(in the rows, 128 means zero)
These are runs of 6 systems, one row a step. Runs of the same system follow the same rule from any start.
seq 1, Q740, 9 rows:
[[113 129 147  84 127 151 142 101  71 155  81 125 147 182 129 166 137 174
  139 121 116  80]
 [146 141 102  76 164 167  83 154 104  95 111 148 179  92 164 142 116 136
  172 138 143 134]
 [101 151 128  89  98 139 152 136 148  89 128  94 171 102 168 121 161 162
   79 133  74 128]
 [128 126 118 164 108 164 162 155 110 101  78 160 170 184 109 138 117 166
  152 117  89 141]
 [112 154 121 110 136 187 103 124 153  90 106 123 177 113  87  77 129  86
  168 154 133 115]
 [ 72 129 167  95 113 122 148  84 129 137 101 111 174 140 137 133 142 146
  120 115 105  42]
 [124 111 114 107 152  99 112 140  97  78  70 162 160 128 160 156  95 162
  190 117 156 114]
 [106 121 110  93 107 132 125 143 196  61 142 124 160  63 167 104 127 133
  121 140 122 131]
 [ 94 119 130 186  82 110 183 134 157 110  88 127 154 157 141 118 139 162
  126 101  80 117]]
seq 2, Q473, 9 rows:
[[172 154 145 103 115 149 122 106 138 166 175  97  87 169  90 123  86  91
  104 100 100 153]
 [103 138 137 149 150 108 115 131 119  72 141 128 139  87  77  85 172  99
  101 192 157 134]
 [173 130 155  69 157 120 180  89 135 132 144 138 136 105 110 172 136 117
  111  82  82 151]
 [139 163 142 166 114 136  91 139 122 131 173 107 119 163  76  83  94  81
   91 142 114 141]
 [115 111 147  91 161  84 158 105 136  47 120 149 144  73  90 129 161 121
  118 155 145 136]
 [171 142 162 121 134 159 154 108 140 173 175 138 151 143  94 151 102  93
  107  78  66 129]
 [109 150 143 157 128  63  94 129 125  68 144 113 119 127  86  78 101  91
  101 155 151 129]
 [136  87 158  70 152 140 174 100 156 100 160 173 158  82  95 168 139 124
  117 124 119 125]
 [161 163 150 191 130 104 116 138 126 147 166 128 144 143 103 112  86  80
  103  86  84 135]]
seq 3, Q716 (9 x 22):
[[114  98 143 108  82 106 125 151 124 114 177 134 125 149 174 164  86 188
   72 128 111 118]
 [133 106 101 128 120 152 148 160 104  70 111 152 109 143 102 140 151 173
  125 178 142 190]
 [119 176 101  95  99 208 122 141 143 119  98  83 163 139 141  93 152 133
  130 139  88 138]
 [ 79 157 149 140 113 104  89 117  78 131 112  87 135 171 122 100 130 139
   99 161 141  71]
 [136 121 142  52 177 130 118  93  66 140 107 138 132 119 129 174 153 145
  145 141 160 103]
 [145 132 138  85 119 129 111 156 114 107 162 138 177 116 183 166  80 164
   99 104  88 123]
 [109 103 124 132  96  96 136 154 124  30 121 147 122 151 108 126  99 172
  114 158 140 158]
 [132 149 103  97 131 218 117 142 130  96  85 129 165 137  92 101 141 122
  173 156 128 150]
 [ 96 190 138 135 118 117  88 124 101 122  88  83 177 149 149  89 115 117
  134 118 107  75]]
seq 4, Q716 (9 x 22):
[[ 97  75 121 155 120  95 133 135 170  60 121 168 118 113  98 108 108 124
  157 155 180 128]
 [157 147 116 154 154 191 143 131 139 148  87 152 172 135  93 116 131  92
  193 100 103 135]
 [105 147 126 157 112  68 102 115 153 143 101  93 118 132 176  95  96 108
  154  92 136  87]
 [109  61 145 158 161 109 141 112 123 154 128 184 128 110 109 157 140 124
  159 139 182  82]
 [183 125 114 134 140 137 162 136 140 166 114 151 130 129 161 170 107 134
  163  58  86 158]
 [ 95  86 101 183  76  95 128 158 189 112 142 126  93 123 169 106 108 147
  124 132 146 132]
 [122  99 117 185 135 177 174 126 130 160  95 158 122 142  78 129 188 125
  157 149 134 138]
 [141 163 106 128 114 149 127 116 141 207 103  76  99 145 178 118 138 120
  149  86 100 124]
 [ 85  87 140 176 118  80 124 128 121 167 156 133 100 113 161 138 158 149
   92 156 165  83]]
seq 5, Q469, 9 rows:
[[125 157 141 107 173  74  97 128  67  60  93 139 173 109 122 132 119 128
  141 137 141 115]
 [147  94 126  89 128 144 148 134 123  67 105 178 141 153  99 164  85 159
  170 118 132 153]
 [145 157 124 176 128 135 113 159 130  85 108 149 186 147 107 101  75 101
  159 101  96 140]
 [ 91 114 158 134 118 102 176  90 157  79  83 137 156 146  74 106 125 119
  148 115 118  94]
 [137  95 163 151 146  78 139 110 136 142 137 177 163 126 130 161  76 114
  149  71 122  82]
 [115 134 119 111 160  56 106 114 131  81  77 132 143  82 160 115 113 115
  182 114 167 100]
 [115  66 111 121 106 116 145 150 177  71 123 175 137 107 159 152  91 167
  159 119 147 132]
 [135 136  92 202 120 118 134 159 165 121  87 136 139 119 158 103 117 115
  177  96 114 152]
 [ 75  97 129 140  86 127 157 102 207 126 107 114 126 127 130  91 128 122
  148 122 133  84]]
seq 6, Q672 (9 x 22):
[[117 137 111 135 120  48 103 164 123  48 135 120 125  93 176 118 110 152
  100 144 139 151]
 [111  72 133 110  84 119 178 101 196 157 139 123  91 136 156 151 112 152
  127  96 124 106]
 [136 107  99 195 129 118  86 182 146 123 182 149 110  90 149 110 120 111
  115 163 163 160]
 [ 99 136 106 120  79 109 167 114 169 110  91  73  76 132 147  99 173 153
  111 137 117 150]
 [132  99 124 135 151 122 104 122 122 205 169 130  89  91 169 152 153 121
  121 143 171 106]
 [153 163 102 104 114  85 105 150 115  83 133  86  73 130 152 118 109 142
  102 134 123 197]
 [124  91 138  72 100 176 161 102 168 175 175 116 108 119 148 159 151 149
   92 129 109 115]
 [169 133 112 194 134 128 110 172  92 146 175 138  95 136 117 134 129 123
   91 147 129 191]
 [125 154 111  80  98 188 153 103 158 141 105  74  87 150 107  98 166 125
  122 141 109 159]]
seq 7, Q325, 9 rows:
[[ 77 149 111 154  95 183 126 135 140 157 103  87 140 137 139  81 190 134
  118 170 120 101]
 [132 127 130 129 135 163 133 110 100 237 122 113 113 147 162 159 163 141
  130 113 120  92]
 [119 144 102  81 141  98  82 117 109 143  99  83  83 106 193 126 142 140
  149 141 174 116]
 [126 133 107  65 110 191 110 148 104 127 149 104 120 129 158 144 155 177
   91 174 127 151]
 [171 167  93 129 108 155 132 151 108 157 105  93  86 169 158 135 126 150
  129 102  89 191]
 [114 189 104 125 117 177  89 131 116 130  80  76 138 157 118  72 140 108
  153 149 123 125]
 [131 150 149 100 148 182 127 109  58 185 100 121 162 169 118 156 150 142
  134 129 108  89]
 [156 145 124  60 154 103  97 101  91 141  88 108  94 149 154 155  91 135
  177  98 153 123]
 [135 147 113  58 136 160  82 151  91  66 125 127 151 124 133 131 109 150
  132 165 145 151]]
seq 8, Q469 (9 x 22):
[[159 180 151 106 156 161 158 100 113 163 109 112 176 131 112 137 149 100
  129  82  58 119]
 [107 131 164  96 113  62 103  97 100  97 146 108  99 171 100 126  76 133
   95 136 146  97]
 [144 104 135 147 191 134 121 146  74 116 128 196 170  95 107 162 149 127
  150 153 157 126]
 [166 166 112  51 132 148 132 121 139  87  95 109 138 132 136 132  94 128
  161  87  92 166]
 [105 112 139 183  91 102 116 157 131  67 151 147 132 168  85 102  77 134
  103 151 132 133]
 [136 123 142 163 171 151 178 104 128 146  89 166 173 112  81 136 172  99
  168 108 110 116]
 [133 142 158  66 116  82 118  88 155 121 143 105 132 131 142 131  61 110
  124  76 109  92]
 [105  96 132 177 152  47 110 150  98  75 125 168 130 100 130 132 124 140
  128 160 180 116]
 [161 106  99  92 154 174 157 127 162 121  94 163 141  96 140 153 133 127
  198 101 130 157]]
seq 9, Q473:
[[180 167 110 131 151 199  81 156 127 160 152 129 157 119 130 115 100  84
  154 114 109 153]
 [ 86 141 124 136  89  76 154 130 151  59 113  90 116 116 137  91 158 150
   82 151 110 143]
 [160  87 144 113 147 170 172  96 120 170 127 166 100 160  67 173 135 125
  151 120 136 139]
 [127 195 127 150 155 119  74 134 120 134 118  91 165  97 141  77 131  71
  137 122 119 105]
 [ 99  98 153  69  96  91 162 102 133  95 158 115  97 126 134 156 141 173
   65 150 127 123]
 [181 127 126 172 172 171 118 153  79 163 146 178 143 145  81 154 117 104
  146 126 125 158]
 [118 176 111  96 115  95 109 128 161  57 103  85 148  94 155  81 113 113
  134 119 113 141]
 [106  79 159 131  94 160 192 105 147 146 154 149 116 166  79 152 150 154
   89 142 109 116]
 [160 161 133 164 191  92  95 119  86 143 101 143 140 119 104 121 113  72
  176 107 148 119]]
seq 10, Q740:
[[119 123 127 131 109 133 124 100 170 210 156  85  75 122 151 112 142 104
  112 120 137 102]
 [129 113 112 166 132  92 107 135  76 181 111 123  63 160 162 152 140 158
  137 137 172 129]
 [163 106  91  95 141 159 110 139 145 150 159 125  64  92 150 140 148 126
  140 156 168 182]
 [145 150 112 158 104 148 137 143 130 202 157  87  99 132 175 131 160 137
   83 116  86 149]
 [149 137 104 157 128 165 117 151  68 155 112 120  75 186 100 131 148 147
  128 167 144 178]
 [157 139 123  90 152 218 113 115 126 192 161 117 118 112 110 131 165  98
  125 150 129 140]
 [142 177 137 110 138 133 112 118  58 193 121  83 125 154 159 149 155 145
   95 121  96 112]
 [158 128 114  86 147 173 109 156  63 118 137 146 123 143 121 168 133 166
  121 168 140 168]
 [164 166 124  97 146 192 140 138 129 146 154 116 170  88 134 134 171 113
  100 124  71 159]]
seq 11, Q325 (9 x 22):
[[ 96  67 146 172 134  56 176 116 129 106 108 174 122 122 117 155 146 153
  134 129 155 101]
 [132  75 124 116 128 130 132 129 208 122 178 164 131  65 145 131 102 105
  142 119 150 123]
 [104 113 129 202 114  69 133 170 130  94 159 146 148  93 164 127 138 147
   77 139 116 132]
 [100  74 118 169  82 145 178 122 202 141 132 135  91 137 111 113 143 135
  131 135 133 132]
 [125 130 124 195 152 129 112 145 151 177 162 135 154  65 161 112 165  88
  121 127 125 106]
 [ 70  99 144 139  97  74 154 102 143 143 124 102 100 121 161 130 171 160
   88 144 143  79]
 [142  85 108 124 129 162 114 135 159 182 183 134  74  95 148 142 147 119
  121 155 168 146]
 [120 157 104 143 125  89 136 144 134 124 126  86 112  74 194 117 190 142
   85 134 108 156]
 [106 127 122 129  67 174 131 123 159 171 158  82  77 171 122 101 143 138
   86 156 119 130]]
seq 12, Q672 (9 x 22):
[[120 114 117 144 164 129  94 142  67 107  94 159 120 138  96 128 141 134
  165 182 194 130]
 [142 164 108  80 140 129 143 120 129 117  59 108 157 114 181 139 133 144
  173  83  94 126]
 [105 111 160 125 110 130  82 139 103 147 173 145 166 156 148 147  70 147
  105 130 133  58]
 [138  91 111 135 115 128 156 156 132  52 100 173 119 151  98 143 101 161
  159 135 136 180]
 [111 128 109 164 112 187 143 143 175 168 111 132 182 109 167 111 153 120
  159 109  95 100]
 [ 83 129 127 187 119  91  83 148  77 119 107 121 119 165 125 102 124 144
  124 173 172  94]
 [131 110 102  65 144 121 146 104 143 106  64 133 106 109 157 150 135 151
  198 115 162 137]
 [125 135 130 139 123 118  87 164 124 143 165 133 179 100 210 143  95 141
  108 106 106  94]
 [103  88 130 134  68 112 140 139 138  82 131 137  87 194 106 130  80 174
  113 144 141 141]]

Which system made each run below?
seq 13 (2 x 22):
[[142 131 121 118 186 161 142 124 136 147 119 153 178  49 139 139 189  99
  154 128 122 122]
 [141 140 125  71  87  82 134 116 157  98 140  87  77 145 159 133  81 147
  101  98 108 158]]
	Q469
seq 14, 2 rows:
[[164 162  98 102 165 154 101 156 136  94 113 137 180  70 159 124 121 106
  171 115 113 157]
 [110 116 121 128  67 102 162 134 169  52 116 116 100 163 108 109 102 157
  110 131 111 165]]
	Q469
seq 15, 2 rows:
[[136 125 117 135 134 173 185 136 123 118 119 138 129 111  98 134 208 143
  104 159  99 181]
 [147 166 141 133 104 121 132 105 163 177 146  82 115 147 139 108  98  90
  114  70  79 120]]
	Q325
seq 16, 2 rows:
[[120 141  94 175  97 130 120 182 154 132 151 105 135  98 204 109 145 147
   92 132  99 154]
 [ 88 121 105 184  72 162 148 137 154 170 106  97  98 167 139  97 169 149
  118 149 121 120]]
	Q325
seq 17, 2 rows:
[[154 148 167 151 127 125 118 111 100 163 159 124 116 192  63 124  80  93
  106 109 107 117]
 [112 144 169 102 183 105 115  94  83 110 129 137 174  96  85 127 160  98
  115 154 144  81]]
	Q469
seq 18, 2 rows:
[[ 92 129 151 106 170  79 117  95  99 119  83 132 171  95 146 136 151 128
  157 128 156  54]
 [128  70 141  59 118 128 117 123 126 119 172 159 114 130 148 182  82 169
  119 135 158 111]]
	Q325
seq 19, 2 rows:
[[135 106 167 102 138  81 161  70 119 177 123 130  97 157 115 169 108 128
  133  80 128  87]
 [151 122 115 138 161  80  59 160  99 114 157 150 125  94 165 140  80 119
  143 137 177 131]]
	Q740
seq 20 (2 x 22):
[[145 110 140 139 169 103 112  94 151 184 146 137 107  92 122 131 118  68
  165 106 166  97]
 [109 124 125  83 140  76 114 125 158  81 150 115 140  43 190 129 142 131
  105 136 142 116]]
	Q469
seq 21 (2 x 22):
[[ 76 160 141 171  97  66 128 125 120  88 104  85 133 143 129  83 141 134
   88 143 114 104]
 [129  65 145 135 147 151 165 103 120 183 128 177 113 142 103 176 145 141
  153 127 156  95]]
	Q469
seq 22:
[[129 122 121 129 163 180 146 118  92 125  94 144 125 128  63 124 195 124
  150 181 155 148]
 [153 159 141  53 135 176 119  92 137 180 137  99 147 134 141 139 109 105
  138  88  92  98]]
	Q740
seq 23, 2 rows:
[[ 63  93 142  91  92  97 142 108 166  98 126 115 138 106 169 128 139 166
  107 145 141  68]
 [147  99 104 187 140 103 132 159 104 172 116 160 107 131 184 172 126 160
  153 104 139 139]]
	Q469
seq 24, 2 rows:
[[124 160  95 140 146 121  99 166  96  59  99 119 136  95 130  96 164 133
  132 181 149 171]
 [121 105 145  82  91 192 189 101 183 139 146 125 138 145 106 142 141 144
  108 114  81 125]]
	Q740
seq 25:
[[144 148 138 161 170  74 135 124  59  95  70 152 141 154  88 138 128 123
  159 115 132 137]
 [117 143 141  38 110 184 109 106 155 112 133 110 169 138 127 121  86 123
  140 120 109  88]]
	Q473
seq 26:
[[134 115 136 146  95 177 121 169 157 134 197 153 177 126 151 141  90 138
   91 118  82 124]
 [113 119 108 222 116  72 148 146 121 124  75 134  99 156 136 114 137 141
  152 120 140 139]]
	Q325
seq 27:
[[ 86 129 119 178 143 102  99 149  95 119  77 142 177 117 166 117 141 144
  162 142 156  71]
 [111  98 113  81 108 156 155 119 146 130  73 138 141 148 173 159 118 181
  179 101 127  99]]
	Q469
seq 28:
[[162 154 137  58 161 163 156  97  99 171 112 113 144 116 145 172 167 139
  127  99  84 132]
 [130 182 127 149 103 141  85 148  77 139 138  81 109 186 111  97 116 127
   88 156 113 142]]
	Q473
seq 29 (2 x 22):
[[115 110 113 125  79 135 152 112 167 143 136  88  41 154 115 107 152 141
  102 153 144 161]
 [153 165 114 151 155 173 114 138 125 183 156 104 133  82 131 107 187  84
  108 145 111 152]]
	Q325
seq 30 (2 x 22):
[[127 130 130 116 131 173 159 120 186  85 138 139 166  85  78  94 153  88
  130 142 105 145]
 [143 180 145 163 125 122  97 117 121 143 131  99 126 171  84  82  87  71
  126 110 108 120]]
	Q716
seq 31:
[[155 109 127 105 105 107 151 119 140 180 156 113  76 141 184 177 107 159
  105  84 106 141]
 [145 112 110 128  96 176  87 166 149 125 205 128  95 132 128 117  94 126
   93 166 141 171]]
	Q672
seq 32, 2 rows:
[[131 108 137 208 147  98  99 130 136 157 143 158 121 130 103 107  94  80
  162 119 163 101]
 [ 84  94 149 119 156  91 161 102 142  94 112 155 166  64 128 137 183 132
  129 148 148  83]]
	Q325
seq 33 (2 x 22):
[[153 158 133 150 117 104  95 140 107  93 140 123 110 182  78 103  58 101
  123 121 124 157]
 [ 97 107 142  95 135 148 152 114 165  56 123 155 182  87  88 112 149 118
  134 158 131 112]]
	Q473
seq 34 (2 x 22):
[[157  94  91 191 124 141 140 174 166 106 135 176 116 112 127 130 112 126
  163 123 138 189]
 [118 149 115 150 107 148 152 117 207 121 114 102 136 104 118  72 141  83
  145 110  97 137]]
	Q469
seq 35 (2 x 22):
[[140 113 129 114 113  87  97 139 132  67 141 146 114 162 114 129  30 133
  146 116 149 143]
 [126 122 104 146 164 140 118 153 141  61  95 168 175  77 113 106 141 107
  181 153 155 145]]
	Q716
seq 36:
[[133 109 118 202  84 136 139 181 134 137 175 145 122 154 146 137 110 160
   80 129  97 157]
 [119 123  97 130 109 139 170 121 146 112  85 103  64 135 104 108 190 146
  133 161 141 180]]
	Q716
seq 37 (2 x 22):
[[142 121 117 148 151 103 159 115  85 132  97 127  62 142  89 138 186 137
  125 159 155 177]
 [165 127 133  81 137 212  98 129 149 162 192 134 142 117 109 135  97  93
  125 133 121 134]]
	Q469
seq 38 (2 x 22):
[[137 147 129 109 116  47  88 125 125  99 161  91  70 131 143 115  79 119
   96 128 145 149]
 [132 127 120 129 132 177 148 140 121  93 138 136 115 124  62 111 178 127
  100 190 131 183]]
	Q325
seq 39 (2 x 22):
[[188 185 132 100 150 105 130 113  94 129 132  92  94 141 108 133 118 101
  111  97  92 184]
 [106 122 132 100 124 107  91 128 167  95 191 111 125  63 140  99 127 102
   84 169 156 118]]
	Q716
seq 40, 2 rows:
[[198 129 101 127 159 152 153 130 139 167 122 143 101 111 136 158 134 106
  170  85 112 187]
 [105 158 104 147  90 141 106 134 175 129 135  68  94 124 136  62 145 103
  112 155 130 140]]
	Q473
